What is the hidden score of each row? Scores go from 0 to 20, and 10 is about the middle. The score is a weighted sum of the row's numbers plus the product of two more (or one squared), each taken from its middle value.
[ 1.25  0.35 -0.26  0.71  0.37 -0.07  0.33  0.94  0.54 -1.29  0.05 -0.43 -0.07
 -0.08  0.25 -0.71 -0.83] ~ 10
[ 0.11  0.24  1.19  0.24 -0.10 -0.58 -0.22  0.31  0.39  0.29  0.07 -0.14 -0.28
  0.42 -0.36  0.23  0.08] ~ 8
[-0.28  3.07  0.91  1.62 -2.49 -2.60 -2.59 -1.60 -0.63 -2.82  0.44 -1.11 -0.76
  1.85 -1.32  2.98  0.12] ~ 8
[ 0.76  0.29  1.13  0.56  1.02 -0.38  0.10  1.08  0.95 -0.92  0.91 -0.07  0.37
  0.31 -0.82  0.18 -0.57] ~ 6
[ 0.46  0.02 -0.85  0.13  0.14 -0.16 -0.61  0.70  1.06  0.20  0.57 -0.52  0.17
 -0.25 -0.23 -0.39  0.08] ~ 9
[ 1.04 -0.34  0.94  0.51  0.56 -0.57  0.37  1.08  0.55 -1.02  0.40 -0.07  0.42
 -0.22 -0.18 -0.73 -1.39] ~ 11
[-0.10  2.31  0.25 -2.16 -2.12 -0.99  0.29  0.18 -2.51 -0.12 -0.16 -0.79 -0.99
  2.76  1.84 -0.09  0.92] ~ 11
[-0.29  1.29 -0.50 -0.83 -0.28  0.41 -0.39 -0.87  0.85  0.24  2.30 -1.09 -1.83
 -0.77  0.85 -0.64  1.43] ~ 12
[ 0.17 -1.13 -1.97 -1.76  0.99  1.34  1.55 -0.62 -0.10 -0.05 -0.09  0.49 -0.62
 -0.62  0.97 -1.95  1.70] ~ 9
[-1.75  1.17  0.25  1.15 -1.08 -2.21 -1.93 -0.29  1.29  1.39  2.10 -2.65 -0.89
  1.21  0.68  0.76 -0.87] ~ 12
[ 0.17 -0.02  1.31 -0.03  0.53 -0.67 -0.07  0.50  0.42  1.20  0.62 -0.47  0.32
  0.46  0.20 -0.60  0.19] ~ 7
[ 0.33 -0.92 -0.95  0.29  1.68  0.67 -0.87 -0.67  0.05 -0.73  0.07  0.57  0.02
 -1.28 -0.69  0.28 -1.18] ~ 6
[-0.98 -0.59  0.82  1.57  0.54 -1.39 -0.82  1.81  0.95  1.00  1.91 -1.75  1.78
 -2.08 -1.14  1.56 -1.98] ~ 9
[-0.36 -0.40 -0.89 -0.58 -0.40  0.66 -0.58 -1.11 -0.87  0.92 -0.45  0.03 -0.95
 -0.13  0.67  0.35  0.80] ~ 8
[-0.49 -1.86  0.65  0.68  1.16 -0.26 -0.60  1.21  1.29  1.09  2.61 -0.03  0.11
 -1.08 -0.17 -0.24 -0.58] ~ 10
[-0.89  0.69 -1.67 -0.84 -0.45  0.55 -0.52 -0.82  0.35  0.24  0.31  0.16 -0.99
 -0.48  0.45 -0.81  0.33] ~ 13
[-1.58  3.02 -0.84  1.25 -1.33 -2.54 -1.99 -0.46  0.12  0.35  1.42 -2.24 -0.26
  1.86  1.00  1.13 -0.98] ~ 16
[ 1.13  0.09  1.28  0.59  1.05 -0.37  0.17  0.86  0.72 -0.63  0.60 -0.33  0.76
 -0.23  0.51 -0.64 -1.15] ~ 9
[ 1.28 -1.05 -1.03 -2.04  2.13  3.00  1.41 -0.88 -0.74  0.29 -0.74  1.77 -0.07
 -2.23 -0.76 -2.21  1.76] ~ 8
[-0.95 -0.73 -0.12  1.95 -1.09 -2.35 -1.04  1.44  1.89  1.15  2.05 -3.24  1.10
  0.78  0.55  1.62 -2.17] ~ 15
[-0.29  0.48  0.86  1.13 -0.72 -1.21 -0.90  0.11 -0.36  0.30  0.11 -0.30  0.09
  1.73 -0.75  1.32 -0.43] ~ 7
[-1.01  1.69  0.45  1.37 -2.26 -2.33 -1.39 -0.41 -0.06  0.32  0.80 -1.58 -0.28
  1.33 -0.18  2.27 -0.74] ~ 10
[-0.09 -1.21 -0.60  0.39  0.48 -0.01 -0.03  0.47  0.43  0.29  0.62 -0.11  0.19
 -0.77  0.31 -0.50 -0.07] ~ 11
[ 0.76 -0.07  0.81  0.21 -0.04 -0.29  0.63  0.95  0.39 -0.11 -0.05 -0.37  0.47
  0.29  0.12 -0.68  0.17] ~ 10
[ 0.41  0.47  2.34  1.45  0.23  0.12  0.15  1.53  1.34 -1.19  0.92 -1.13  0.50
  0.49 -0.05 -0.52 -0.89] ~ 18
[ 0.20 -1.84 -1.17 -0.26  0.87  0.39  0.18  1.56  1.52  1.02  1.71 -1.46  1.17
 -1.82  1.15 -0.36 -2.12] ~ 13
[ 0.36  0.99  0.02 -1.49 -0.34  0.34  2.06  0.04 -1.37 -0.02 -1.23  0.36 -0.54
  2.17  1.50 -1.64  0.84] ~ 10
[-0.48 -0.37  1.10  0.17 -0.61 -0.82 -0.69 -0.42  0.55  1.78  0.78  0.36 -0.71
  0.29 -0.05  0.50  0.45] ~ 11
[-1.11 -0.44 -0.79  1.65  0.32 -1.02 -1.72  0.45  1.45  0.68  1.83 -1.06  0.23
 -0.66 -0.31  1.05 -1.88] ~ 16
[-0.39 -0.42 -1.53 -1.21  0.12  0.95 -0.01 -1.42 -1.79  1.25 -0.52  0.67 -0.69
 -0.09 -0.02  0.24  0.85] ~ 4
[ 1.08 -1.54  0.40 -1.12  0.63  2.33  1.28  0.72  0.96  0.13 -0.68  0.82  0.50
 -1.27  0.17 -1.31  0.70] ~ 16
[ 0.48  0.01  0.10  0.17  0.74  0.58 -0.06 -0.01 -0.46 -0.57 -0.70  0.08  0.88
 -0.56  0.05  0.06  0.08] ~ 6
[ 0.23  0.36  0.76  0.19 -0.27 -0.14 -0.43 -0.40  0.33  1.81  0.82 -0.49 -0.24
 -0.24  0.22  0.00  0.84] ~ 6
[-0.44  0.04  0.71 -0.13 -0.63  0.57 -0.01 -0.28 -0.47  1.39 -0.75 -0.01  0.93
 -0.12 -0.27  1.06 -0.16] ~ 9
[-0.69 -2.11 -1.12  1.75  2.22 -0.21 -0.81  2.34  1.59  0.07  1.48 -2.21  1.69
 -2.71 -0.17  0.15 -2.28] ~ 11
[-0.87  1.11 -0.56  0.25 -0.25 -0.05 -0.13 -0.73 -2.01 -1.65 -1.03  0.36  0.26
  1.06 -0.33  1.42 -0.66] ~ 7
[-1.89  0.89 -0.96 -0.24 -2.57 -0.26 -0.61 -1.60 -0.96  1.69 -0.29  0.00 -1.73
  0.62 -0.19  1.62  0.51] ~ 11
[ 0.54 -0.42  0.53  0.45 -0.22 -0.50  0.02 -0.54 -0.19  0.03  0.07 -0.13 -0.51
  0.43 -0.23  0.56 -0.36] ~ 10
[-0.38 -1.17  1.33  1.07  0.78 -0.20 -0.48  0.39  0.76  0.50  1.05  0.15  1.18
 -0.83 -1.24  0.87 -0.71] ~ 8
[ 0.62 -0.11  1.71  0.82  0.27 -0.91  0.33  1.32  1.17  0.40  0.96 -0.94  1.37
  0.19 -0.56 -0.16 -0.37] ~ 10
[ 1.77 -0.09  0.52  0.46  1.28  0.00  0.72  1.28  0.17 -3.08 -0.37  0.07  1.42
 -0.42  0.31 -1.05 -1.21] ~ 10
[ 0.51  0.34 -1.14 -1.50 -0.49  0.78  0.11 -1.39 -1.10 -1.18 -1.26  1.44 -0.67
  0.28  1.18 -0.72  1.25] ~ 12
[-0.13  0.27 -2.21 -0.22  0.15  0.77 -0.19 -0.31  0.41 -0.47 -0.41  0.42  0.36
 -0.68 -0.02 -0.48 -0.23] ~ 14
[-1.13 -0.59  1.60  0.61  0.46  0.23 -0.14  3.01  1.53  0.76 -0.15 -1.06  2.49
 -0.06 -0.31  0.51 -1.55] ~ 14
[ 1.56 -0.51 -0.42 -2.38  0.93  2.01  1.52  0.28 -1.78  0.26 -0.97  0.97 -0.03
 -0.99  0.60 -1.38  0.12] ~ 15
[ 1.09  0.00 -1.62 -2.17  0.09  1.56  0.25 -0.97 -2.44 -1.23 -1.81  2.96 -0.06
 -0.31 -0.12 -1.17  1.52] ~ 8
[-0.70  0.92 -0.47  0.08 -0.71 -0.59  0.02 -0.32  0.47  0.82 -0.34 -0.37 -0.60
  0.27 -0.27  0.86  1.67] ~ 9
[ 0.64 -0.73 -0.37 -0.72 -0.18  0.49  1.47  0.79 -0.52  0.58 -1.13  0.05  0.02
  0.35  1.56 -1.51  0.30] ~ 12
[-0.75  1.67 -0.08  0.97 -1.25 -0.92 -1.95 -1.86 -0.53 -2.64  0.04  0.39 -1.10
  1.38 -1.45  1.80  0.61] ~ 7
[ 0.80  0.06  0.10  0.61  0.72  0.06  0.91  1.60  0.13 -0.80  0.34 -0.46  0.35
 -0.55  0.34 -0.56 -1.23] ~ 9
[-0.96  0.15 -0.46  1.00 -0.61 -0.95 -1.80 -0.20  0.69 -0.88  1.51 -0.29 -0.14
 -0.01 -1.25  1.07 -0.44] ~ 11
[ 1.11 -1.16 -0.45 -1.81  0.66  0.77  1.94  1.13 -1.22  0.74 -0.64 -0.36  0.91
 -1.15  2.74 -1.95 -0.03] ~ 11
[-0.70  0.12 -1.71 -0.65  0.01  0.43 -0.88 -0.92  0.60  0.47  1.21 -0.47 -1.49
 -0.58  0.59 -0.60  0.57] ~ 9
[ 1.19 -0.47  0.50 -0.60  0.48  1.22  0.55 -0.54 -0.60  0.10 -0.60  1.87  0.32
 -1.06 -0.98 -0.57  0.88] ~ 6
[-0.43  0.58 -0.39  1.62 -0.61 -0.29 -1.87 -1.05 -0.41 -1.77  0.64  0.48 -1.11
  0.53 -0.98  1.78 -0.22] ~ 6
[ 1.09  0.38  1.95  0.86  0.00 -0.41  0.63  1.61  1.25 -1.41  0.59 -0.03  0.39
  0.21 -0.56 -0.57 -0.65] ~ 13
[ 1.48 -0.12  0.87  0.00  0.64  0.59  0.66  0.87  0.69 -1.11  0.37  0.05  0.38
 -0.35 -0.38 -0.50  0.11] ~ 13
[-1.49  0.60 -0.75  1.56 -0.18 -2.43 -2.25 -0.72 -0.21  0.02  1.80 -1.50 -0.49
  0.77  0.16  1.94 -1.74] ~ 14
[-0.80 -1.01  0.09  1.52  0.77 -0.51 -1.48 -0.24  1.38 -0.27  0.92  0.14 -0.09
 -0.75 -1.39  1.34 -2.11] ~ 13
[-1.19 -0.32  0.58  1.79 -0.34 -0.88 -1.93  0.26  1.71 -0.09  1.04 -0.17 -0.27
 -0.49 -2.11  1.76 -0.97] ~ 12
[ 0.44 -0.56  0.25 -0.32  0.58  0.77  0.42  0.21  0.02 -0.05 -0.78  0.30  0.21
 -0.44  0.11 -0.11  0.23] ~ 9
[-0.90  0.53  1.45  1.04  0.56 -1.51 -2.89 -1.23  1.13  0.41  2.02 -0.35 -2.65
  0.13 -1.54  1.27  0.05] ~ 4
[-0.73  2.21  0.68 -1.67 -1.50 -1.25  0.66 -0.41 -1.78  1.33 -0.12 -0.52 -0.81
  2.24  1.03 -0.50  0.84] ~ 8
[-0.75  0.06 -0.37 -0.29  0.33 -0.09 -0.68 -0.78 -0.06  1.43  0.39 -0.05 -0.59
 -0.33  0.58  0.16  0.66] ~ 10
[ 0.16  0.19 -0.04  0.76 -0.18 -0.39 -0.17  0.10  0.66  0.39  0.43 -0.39  0.14
 -0.03 -0.64  1.50 -1.13] ~ 8
[-0.07  0.37 -0.29  0.96 -0.78 -0.76 -0.99 -1.24 -0.57 -1.92 -0.17  0.29  0.44
  0.58 -1.69  2.00  0.22] ~ 7
[-0.44  1.71  0.83 -1.18 -1.11 -0.17  1.14 -1.39 -0.92 -0.04 -0.87  0.56 -0.88
  1.34 -0.14  0.57  1.41] ~ 10
[-1.02  0.20 -0.65 -0.45 -0.67  0.36  0.03 -1.16 -0.58  1.23 -0.71  0.64 -0.42
  0.19  0.04  0.88  0.80] ~ 11
[-2.38  0.63 -0.53  1.86 -0.58 -1.22 -1.60  0.32  0.40  0.32  1.76 -0.82  0.03
 -0.47 -0.68  1.34 -1.74] ~ 19
[-1.21 -0.36 -1.04 -0.35 -0.93  0.58 -0.42 -1.03  0.05  0.18  0.34  0.09 -1.53
 -0.10  0.88  0.00  0.63] ~ 13
[ 1.08 -0.03 -0.53 -0.66 -0.37  0.75  0.18 -0.28 -0.31 -0.01 -0.57  0.69  0.14
 -0.06  0.35  0.07  0.08] ~ 9
[-0.63 -0.50  0.53  0.95  0.30  0.19 -1.19 -0.96  0.79  0.02  0.04  0.26  0.05
 -0.28 -1.83  0.62 -0.32] ~ 9
[ 0.15 -1.31  1.48  0.59  0.17  0.19 -0.27 -0.14  0.93  0.64  0.51  0.64  0.10
 -0.92 -1.03  0.04 -0.12] ~ 10
[-1.12  1.91  0.29  0.83 -0.74 -1.46 -3.00 -1.17  0.30 -0.16  1.66 -1.03 -2.49
  0.94 -0.29  0.88  0.11] ~ 6
[ 1.55  0.47  0.68  0.49  1.08  0.64  1.76  1.58  0.20 -2.25 -1.95  0.45  1.54
  0.52 -0.28  0.18 -1.64] ~ 10
[-0.16  0.67  1.71  0.57 -0.15 -0.93  0.23  1.06  1.28 -0.37  1.46 -1.11  0.45
  0.71 -0.67  1.08 -0.33] ~ 11
[ 0.49 -0.92 -1.21 -0.47  2.41  1.23  1.15 -0.35 -0.41 -0.46 -0.60  0.25  0.76
 -1.28  0.05 -0.21 -0.25] ~ 5
[ 0.38 -0.13 -0.08 -0.36 -0.62  0.12  0.49 -0.04 -0.38  0.29 -0.56  0.55  1.03
  0.13  0.17 -0.26  0.56] ~ 11
[-1.87  1.75 -0.08  1.84 -1.90 -2.33 -2.13 -0.85  1.60 -1.19  1.62 -1.79 -0.05
  1.21 -0.13  1.88 -1.07] ~ 19
[ 0.49 -0.36 -0.18 -0.91 -0.04  0.51  0.06 -0.73 -0.33  0.17 -0.41  0.64  0.15
  0.36  0.20 -0.64  0.36] ~ 10
[-1.43  0.03 -1.10 -0.88 -1.45  0.32 -0.43 -1.46 -1.12  0.94 -0.31  0.03 -1.08
  0.32  0.19  1.29  1.09] ~ 9
[ 0.50  0.15  1.17  1.14  0.00 -0.92  0.04  1.53  1.44 -0.89  0.60 -0.93  0.58
  0.33 -0.09 -0.71 -0.66] ~ 12
[-1.88 -1.19 -0.49  0.01 -0.20  0.70  0.24 -0.28 -0.98  1.59 -0.76  0.33 -0.01
  1.09 -1.10  1.50  0.08] ~ 7
[ 0.57  0.50  1.27  1.45  0.15 -0.80  0.11  1.24  0.85 -0.59  1.01 -0.54  0.37
  0.64 -0.19  0.18 -0.55] ~ 7
[ 0.27 -0.23 -0.57 -1.19  0.71  1.11  0.50  0.31  0.01  0.70  0.59  0.18 -0.56
 -0.43  0.81 -2.02  1.59] ~ 7
[-0.61 -0.29 -0.75 -0.80  0.25  0.66  0.53 -0.51 -0.88  0.41 -0.54  0.51 -0.04
 -0.62  0.05 -0.35 -0.19] ~ 9
[ 1.48 -2.73 -0.48 -1.28  1.82  2.01  0.91 -0.52  0.15  0.41 -0.66  1.71  0.51
 -1.30 -0.79 -1.16  0.82] ~ 9
[ 0.42 -0.44  0.84 -0.12  0.56 -0.07 -0.11  0.29  0.89  0.47  0.55 -0.73  0.22
 -0.23  0.17 -0.17 -0.13] ~ 11
[ 0.75 -2.05 -0.27 -0.21  1.78  1.88 -0.06 -0.87 -0.70 -0.24 -0.60  2.43  0.41
 -2.22 -1.79 -0.57  1.08] ~ 4
[-0.04  2.40 -0.80 -1.05 -1.24 -0.40  0.14 -0.01 -2.02  0.52 -0.08 -0.99 -0.87
  1.97  1.49 -0.40  0.01] ~ 7
[ 0.01  1.07  1.17  1.35 -0.59 -0.95  0.37  1.12  0.75 -0.56  0.31 -0.66  0.42
  0.97 -0.17  0.06 -0.53] ~ 10
[ 0.54 -0.21 -0.21 -1.06  0.46  1.12  0.28 -1.00 -1.00 -0.68 -1.45  2.38 -0.65
  0.40 -0.65 -0.53  0.47] ~ 7
[ 0.67 -2.42  1.05 -1.39  0.79  0.97  1.18 -0.35  0.42  1.39 -0.51  1.67 -0.27
 -1.23 -1.08 -1.51  1.97] ~ 11
